One turn sends every row of this set to another row. A few are shown first. Where does it send the rows asked after them?
k_790: [-17.2   3.3   8.0 -17.4  19.1 -22.4   9.6  -8.0   9.5  -5.7 -30.7   7.3
   1.6  13.1]
k_958: [-16.8  -2.7 -28.7 -19.5  21.2  11.2   8.2 -20.3  20.6 -10.1  38.2   4.8
  -3.4  -2.4]
k_507: [-16.5   1.8   5.9 -14.9  17.7 -22.0  12.7  -7.8   4.3  -5.7 -31.8  11.0
   2.6  13.4]
k_327: [ -0.2   2.8 -10.6  -9.0  38.2  10.0   0.5   2.4   9.7 -17.0  36.0  10.8
  11.5   4.6]
k_775: [ -4.8   5.7  -5.5 -12.1  39.8   7.3  -0.6   4.9  14.6  -9.2  38.1   2.9
   7.4   3.2]
k_833: [ -4.0  -4.0  -9.2   5.5  21.0 -34.0   6.7 -20.2 -19.7 -13.4   4.6  11.8
 -23.7   4.1]
k_886: [-20.0  -0.4 -25.8 -20.4  22.7   9.7   9.5 -18.1  20.8  -2.1  39.9  -0.3
  -6.6  -5.2]
k_179: [-11.9   6.5  -5.9 -13.4 -26.8  -6.9   5.9   3.5  14.6   1.3  -4.8  -2.2
  -6.9   8.5]
k_249: [-11.4   1.5  -0.9   1.5  25.4 -37.6   3.8 -16.0 -12.7  -0.4   9.0  -0.3
 -30.6   1.0]
k_254: [ -8.2   4.0 -10.1 -12.8 -27.6  -5.0   4.4   1.2  13.0  -7.1  -6.1   2.6
  -3.3  11.6]
k_742: [-8.6  7.4 -3.1 -9.0 40.2  5.5  4.6  7.0  9.8  0.8 39.9 -0.1  2.5 -0.2]
k_863: [-11.0   5.0  -8.9  -8.7 -28.1  -6.3  10.3   2.6   6.5   1.2  -5.2   2.7
  -6.4   8.6]
k_23: [  1.6  -5.7 -12.5   0.0  21.4 -30.8  -2.8 -24.4  -9.6 -29.1   2.3  16.4
 -15.6   9.4]
k_884: [-17.4   2.1   7.1 -14.0  18.5 -22.5  14.5  -6.7   3.2  -3.1 -31.4   9.9
   1.4  12.1]
k_505: [-16.0   2.8   6.1 -16.3  18.6 -21.7  10.6  -7.9   7.3  -7.7 -31.0   9.6
   3.3  14.3]
k_873: [ -2.9   1.4 -10.5  -0.5  37.3   7.3  15.3   6.2  -6.1  -3.8  36.4  12.9
   5.8   0.6]
k_514: [-8.2  5.7 -6.0 -2.8 39.1  5.7 12.3  7.0 -1.3  4.0 39.5  4.7  1.1 -1.8]
k_810: [-22.3  -0.7 -25.5 -15.8  22.5   8.4  15.9 -16.8  13.8   3.3  40.0   0.5
  -9.7  -7.4]
k_798: [-12.2   5.5   3.7  -7.5  26.9 -37.6  -8.2 -16.6   3.3  -3.1  10.6  -7.7
 -30.4   2.7]
k_653: [-10.2   6.0  -7.5 -14.2 -26.9  -6.0   3.7   2.1  15.2  -4.0  -4.9  -0.8
  -4.1  10.1]
k_568: [-14.8  -5.8 -31.7 -15.7  18.8  11.9  13.3 -20.6  13.7 -12.8  36.7  10.6
  -1.2  -2.8]
k_71: [-16.2  -5.4 -31.8 -11.6  18.9  11.7  19.0 -19.5   5.6  -6.2  37.1  12.4
  -3.7  -4.7]
k_265: [-20.8  -3.6 -28.2 -12.0  20.7   9.6  20.3 -17.5   6.5   2.0  38.6   7.4
  -7.1  -6.9]
k_346: [-12.1   5.9  -6.9 -11.2 -27.4  -7.5   8.7   3.0   9.7   3.8  -4.4  -1.4
  -7.5   8.2]
k_19: [ -0.1  -1.0 -14.0  -3.0  37.2  10.0   9.2   2.8  -1.1 -14.1  34.8  16.5
  11.3   2.7]
k_284: [-19.2   2.8   8.1 -15.3  18.7 -22.4  13.1  -6.3   5.8  -1.1 -30.5   7.4
  -0.1  12.2]
k_78: [ -9.0   4.1 -10.4  -9.9 -28.6  -4.1   9.0   1.9   8.5  -4.3  -6.9   4.6
  -3.5  10.3]
k_590: [  1.3  -2.4  -8.4  -8.8  22.9 -31.5 -14.9 -23.5   6.5 -32.3   4.3   7.1
 -15.4  10.5]
k_86: [-18.2   3.7   8.7 -17.3  19.4 -23.0  11.0  -6.1   7.8  -2.3 -30.6   6.2
   0.5  12.1]
k_837: [ -6.1   3.5  -0.5 -12.9  26.9 -35.1 -17.4 -20.0  13.7 -18.9   7.8  -5.3
 -22.0   7.8]

k_790 moves to k_505
k_873 moves to k_514
Now these:
k_265 moves to k_810
k_798 moves to k_837
k_78 moves to k_863

One turn sends every row of this set to another row. A few are shown first. Where does it send the rows asked after them?
k_644: [-12.2  12.2  -9.8  12.7   8.0  31.5   0.4  -4.7  11.0 -16.7   7.8   4.8]
k_445: [  4.9   0.7 -10.4  -5.8 -27.3  26.4 -24.0  13.1  12.4   6.5 -10.5  14.4]
k_736: [ -8.1  26.7   0.6   3.5   6.0  45.4  -9.5  19.6 -12.3   4.9 -30.2  21.8]
k_939: [  5.8  -1.9   4.1 -13.6  22.9  35.5 -16.9   1.7   0.7  10.1  16.0  30.4]
k_200: [ 33.7  13.9  18.1  17.2 -12.9  14.2 -21.2   5.8 -13.8  -9.3   2.0  30.7]
k_972: [-16.2  22.1  14.3  32.5  -7.0  24.4 -25.6  28.5  -0.5  -9.6 -19.9  15.5]
k_446: [  0.7  -3.4  23.4  27.4   6.4  31.4 -14.3  12.3 -25.4  -8.3  10.6  43.7]
k_562: [ 16.1   3.6   1.7  -6.1 -16.4  36.0  -4.7  29.6   5.1   7.2 -17.4  12.2]
k_990: [ -1.0  18.9  18.7  29.8  -0.7  32.0 -37.6   0.7  14.5  16.6   2.5  36.2]
k_906: [ 27.2   4.6   5.2   7.6   3.0  25.4 -18.8  -0.8 -15.3 -17.2 -21.5   8.5]
k_394: [  8.3  13.4   0.2 -13.1  -2.0  32.2 -34.5  10.7 -12.5   0.2  31.1  28.3]
k_73: [-20.7  13.4   3.1  16.8 -16.4  36.6 -19.8 -14.5  -6.0  -9.5  15.7  35.0]
k_145: [  2.1  15.0   4.4   0.3  -6.5  28.3 -43.4  -2.7  15.2   3.4  -9.0  -1.2]
k_525: [-12.3   7.1 -13.5   8.6  21.3  20.7  -7.9  10.0  11.1 -17.5  10.7  30.7]
k_730: [ 15.8   8.9  29.4  24.2 -20.9  47.8  -6.6  12.6   1.9  -8.6 -15.5  20.5]
k_710: [ -4.8  -0.9  12.5  30.8  12.8  32.1 -17.0  14.9 -21.6   6.1  17.2  37.4]
k_575: [ 12.5  -2.7  10.2  12.0  18.1  40.1 -45.6  23.5 -15.5  -8.1   6.1  12.5]
k_67: [ 19.6  -2.9  26.7   7.7   7.8  13.6 -24.5  17.9  12.3   1.8   8.2  41.7]
k_65: [ -1.3  16.4   0.6  -1.9  -2.1  29.7 -11.4  12.3 -22.5  -8.9 -27.4  42.9]
k_369: [  9.4  -9.4  19.7  -9.7 -13.3  24.6 -36.9  20.1 -21.1  -3.0  -6.3  21.5]
k_16: [-10.0  28.0  18.6   0.1  -1.3  26.1  -4.4  19.0   5.0 -20.5  25.6  34.8]
k_672: [  1.2  -2.7   0.1  20.8   3.7  64.7 -22.3  30.8  -2.1 -12.3   4.0  18.2]
k_834: [ 12.1  11.2  27.5  34.3 -12.9  38.8 -15.0  17.7  14.4  -9.6 -16.5  19.5]
k_541: [ -0.7  11.1  13.6 -18.7  22.5  19.9 -18.5  -3.3   4.0   6.0 -10.3  28.3]
k_5: [ -0.8   3.5  15.3   5.5 -25.8  52.9 -30.3  -4.1   3.1 -12.3  16.0  11.5]
k_172: [ -4.8  12.6  33.5  22.6  -7.1  21.4 -12.7  -5.4  11.6   0.1  17.7  12.9]
k_185: [-27.9   1.6   6.7  28.4  -2.2  25.3 -10.8  25.7 -11.2  -5.1  -6.3  11.5]
k_207: [-11.1  15.2  22.5   9.3 -11.3  45.0 -34.9  27.4  -4.8   8.1   9.8  -0.5]
k_660: [  1.9  16.2  11.6   1.7   6.7  31.1 -47.6   4.3  17.1  -1.0 -18.7   7.9]
k_576: [  0.2  30.3  -9.7   4.8   8.0  45.8  -5.9  26.5 -19.5   0.3   1.3   9.1]
k_946: [  2.1  23.1  32.1  12.4   8.3  34.1   1.2  10.9 -14.2 -23.3  14.5  29.0]
k_414: [  9.3  15.3  -2.4 -11.3 -11.5  20.2 -31.3   6.1  -4.1 -11.2  30.7  24.9]
k_205: [ -2.1  20.5  -5.9  19.4  -0.6  36.6  16.3  14.6 -10.4  -6.5   6.4  11.8]
k_512: [ -1.3  17.6  -5.0 -17.7  -5.2  31.3 -15.5   9.0   7.8 -22.5 -17.3  40.0]
k_6: [ -2.1  11.1  -2.9   6.2   5.1  31.8  -9.5  13.0  27.4 -18.1  -9.3  47.8]
k_220: [ 16.6  40.4   2.0   9.9   8.4  22.6 -30.3   9.5  10.9   4.6   2.4  39.3]

k_200 moves to k_990
k_185 moves to k_562
k_672 moves to k_906
Now these:
k_6 moves to k_644
k_834 moves to k_145
k_972 moves to k_445
k_205 moves to k_736
k_172 moves to k_207
k_414 moves to k_710

One turn sends every row of this set to another row. A few are shown first. Where does it send the rows asked after them?
k_850: [  1.8  34.7   7.7 -12.9 -21.9  -6.5  25.2   4.8 -14.3   0.0  15.8  36.1
  15.2 -14.8  -2.1 -12.7  12.6 -51.6 -19.4  -6.9 -56.3  13.2  25.1]
k_807: [ -0.6  -5.4  -6.9  -2.0  -4.6   9.1  -4.2 -27.2   7.5   3.0  -3.9   6.6
   5.8  -2.4  -0.3  -7.1   0.3 -41.4  -7.5  -4.6 -44.0   5.4  32.5]
k_915: [  9.2  44.0  31.0 -10.6 -17.3  -1.5  22.1 -13.1   7.6  23.2 -11.4 -16.6
  13.7   7.9 -13.6 -20.3   9.9 -51.3  -4.6 -28.3  -7.6   8.3  18.3]
k_358: [ -6.9   8.9  -2.7  -5.1 -18.1  13.3  20.3  -6.1   0.7  -6.0 -12.9 -21.9
  25.7   6.7   2.2  19.1  20.8 -54.7 -18.8 -15.1 -33.5  -7.3  13.2]
k_752: [  1.1  15.7 -14.4   2.3  16.2  -1.3  21.8 -27.4   7.0  18.6  -2.5  -8.2
  21.3  -0.7 -10.2 -34.1   9.5 -34.4 -38.5 -10.5 -27.3   7.7  30.4]
k_262: [  5.9  35.5   7.7  17.8 -17.3   8.7  25.9  11.5 -15.8  13.0 -34.5   1.5
  35.2  -1.1 -15.9 -14.0  12.9  -5.9 -12.0  -7.9 -25.9  13.4  23.9]
k_516: [  2.9  18.6  10.8 -29.1 -15.7   4.1  33.8  11.6  -2.6   5.9  16.3  14.0
  25.6  13.9 -27.8   6.4  22.8 -22.3   3.1  -0.1 -19.8  20.3  20.6]
k_680: [ -8.1   8.3  19.1 -15.1 -28.1  17.9  29.5  -3.8  -3.1 -12.7 -20.1  -6.4
   9.0 -10.8  15.2  -5.1  32.2 -24.2 -30.0  10.8 -39.4  -5.2  12.2]
k_178: [ 12.9  -1.5  19.0 -14.6  14.7  -4.1   3.4 -37.3  -5.1  -1.9 -14.8 -12.6
   9.3  -4.9   6.6 -20.0   6.1 -35.1  -9.0 -21.3 -31.6   2.7  25.7]
k_943: [-31.2  11.4   2.7   1.0 -14.3  13.7  36.6  -0.9 -26.9   8.3 -19.3  16.3
  19.1  -8.2  -0.2 -29.3  17.4 -12.7   7.3 -23.6 -15.5  20.8  17.4]
k_109: [-12.3  36.1  13.9 -38.5 -19.6  -7.2  40.4 -21.3 -10.5   1.6   6.9 -10.0
  18.2 -19.3  -7.6  11.3  13.2 -45.0  -8.0  -2.7 -23.0 -15.0  14.9]
k_835: [ -4.2  29.4   9.5 -10.1  -8.4  -6.9  34.8 -17.9 -19.8 -30.5 -11.4 -24.0
  37.8   2.0  -3.0   7.8   9.0 -36.1 -28.1 -10.9 -16.3   6.2  20.8]
k_826: [ -6.0  14.2  13.3 -48.8 -10.2   5.8  32.0   7.2  -1.3  -9.6   3.4  -0.8
  19.2 -11.5 -21.6  -8.4  28.8 -42.6 -19.0  -4.9 -53.5  18.3  32.3]
k_199: [ -5.4  57.6  31.8   4.9 -30.9   1.9  11.5  -1.5  -5.6  14.2  -7.4  -0.1
  22.7 -10.1  -6.5  -1.6  13.4 -44.5 -30.3  -9.1 -34.3   9.6  37.9]
k_92: [ -2.7  37.1   8.7 -11.2  -7.9 -14.5  16.6 -13.3  -9.5  16.6 -24.1 -13.4
  30.9 -24.0   9.9 -37.2   0.7 -43.3 -35.4  -5.9 -12.0  -1.0  15.4]
k_276: [ 12.0  17.2  10.0 -37.1 -12.6  16.8  30.1  -8.3   3.0  23.3  -3.5   0.6
   4.9  -8.5  -3.1   5.2   5.7 -32.4   9.6 -37.3 -13.0  21.0  29.5]
k_812: [ -6.0  34.8  17.1   3.9 -35.7  21.7  39.3 -10.1 -11.5  10.1 -11.9   0.4
  26.3 -21.8  25.4 -27.5  31.2 -37.3   4.1  -8.0 -31.4  23.6  26.2]
k_832: [  9.3  29.7   9.7 -30.0   7.3   1.7  15.4 -22.2 -12.6  28.7 -19.3  -1.8
  14.6 -15.7  22.6 -17.9  28.3 -39.1   5.6  -1.7  -8.3  17.3  40.5]
k_749: [  4.7  26.5  30.4 -19.1 -13.1 -27.3  34.6 -12.7  -7.9  17.7  -8.3   2.7
   6.6  -0.1  24.9 -24.6   9.1 -54.3 -13.2 -17.0  -4.5  12.3  26.4]
k_313: [  1.1  19.7   4.2  10.7 -14.4  15.7  22.5 -26.6  -4.6   0.3 -15.4 -12.3
  20.3   4.6 -24.5  14.8  18.8 -19.8 -22.0   0.5 -49.2  17.5  33.7]
k_30: [ -9.8  15.6  12.6 -22.4  -9.8 -20.7  34.9 -12.7 -31.7  -6.1 -16.2  -0.6
  12.0 -26.1  12.0  -4.8  15.9 -39.1 -14.8  -4.6 -20.6 -12.3   2.0]
k_996: [-31.5  18.8 -20.8   5.5 -15.4  18.1  17.4  -2.5 -28.2  -2.0 -23.4  -5.0
  16.8  -4.8   7.0 -19.2  12.7 -17.0 -17.0  -4.8 -22.2   3.1  27.1]
k_820: [ 17.2  35.5  16.3 -25.8 -32.3   9.4  31.8  10.5 -21.5  20.8 -10.4  -1.0
   5.3  -6.6   1.0 -18.5  -2.3 -36.1   3.0 -28.9 -27.3  36.1  27.6]
k_441: [ -4.8  -9.5  -9.7 -10.8   7.9 -16.8  33.5 -23.8  -9.4   3.9  -6.8   8.9
  43.4  -4.0  -3.8 -32.8  15.5 -21.1  -9.8  -9.3 -16.8  19.7  30.2]
k_260: [ -4.7  31.6   2.3 -14.8   2.9  -3.8  36.8  -4.3 -10.0   7.1  -3.2  -2.1
  19.4   0.9 -13.5 -57.1   4.7 -18.5  -5.0   1.2 -13.3  29.4  10.7]
k_413: [  2.9  37.2  12.5 -13.7 -17.2  -9.5  46.5  -5.1 -12.1   8.4  22.5   7.4
  13.1   9.6 -22.1 -13.2  -1.9 -29.9 -26.6  16.9 -29.5  29.0  22.6]
k_756: [-14.6   3.6  -2.3 -33.2  -4.4   3.0  10.4 -23.2  -7.3  15.8 -18.7  15.2
  23.8  11.7 -12.8 -30.1  16.7 -45.4  -6.0   7.9 -35.2  32.5  31.8]
k_955: [ 11.6  29.1   3.0 -33.4   2.6   9.4  44.8 -26.0  -2.3 -11.9  -1.9 -13.2
  13.7  19.2 -20.3  -2.3  17.7 -23.4 -12.7 -16.7 -18.1  28.8  14.7]
k_542: [ -4.5  25.3   9.7  -6.8  -9.8   6.5  31.0 -16.8  -4.7  16.3   7.5  44.1
  28.5  -0.2 -17.2 -24.9  15.9 -22.0 -17.1  -3.1 -54.5  17.2  22.0]
k_181: [ -3.2  28.0   6.0  25.5 -17.4   3.1  30.1  22.0  -9.5  23.9 -12.9   3.1
  10.8 -11.5  11.0 -18.5  16.2 -37.5 -14.4  -6.5 -46.7  11.9  35.6]

k_756 moves to k_812
k_749 moves to k_358
k_915 moves to k_835
Now these:
k_820 moves to k_109
k_199 moves to k_955
k_943 moves to k_850

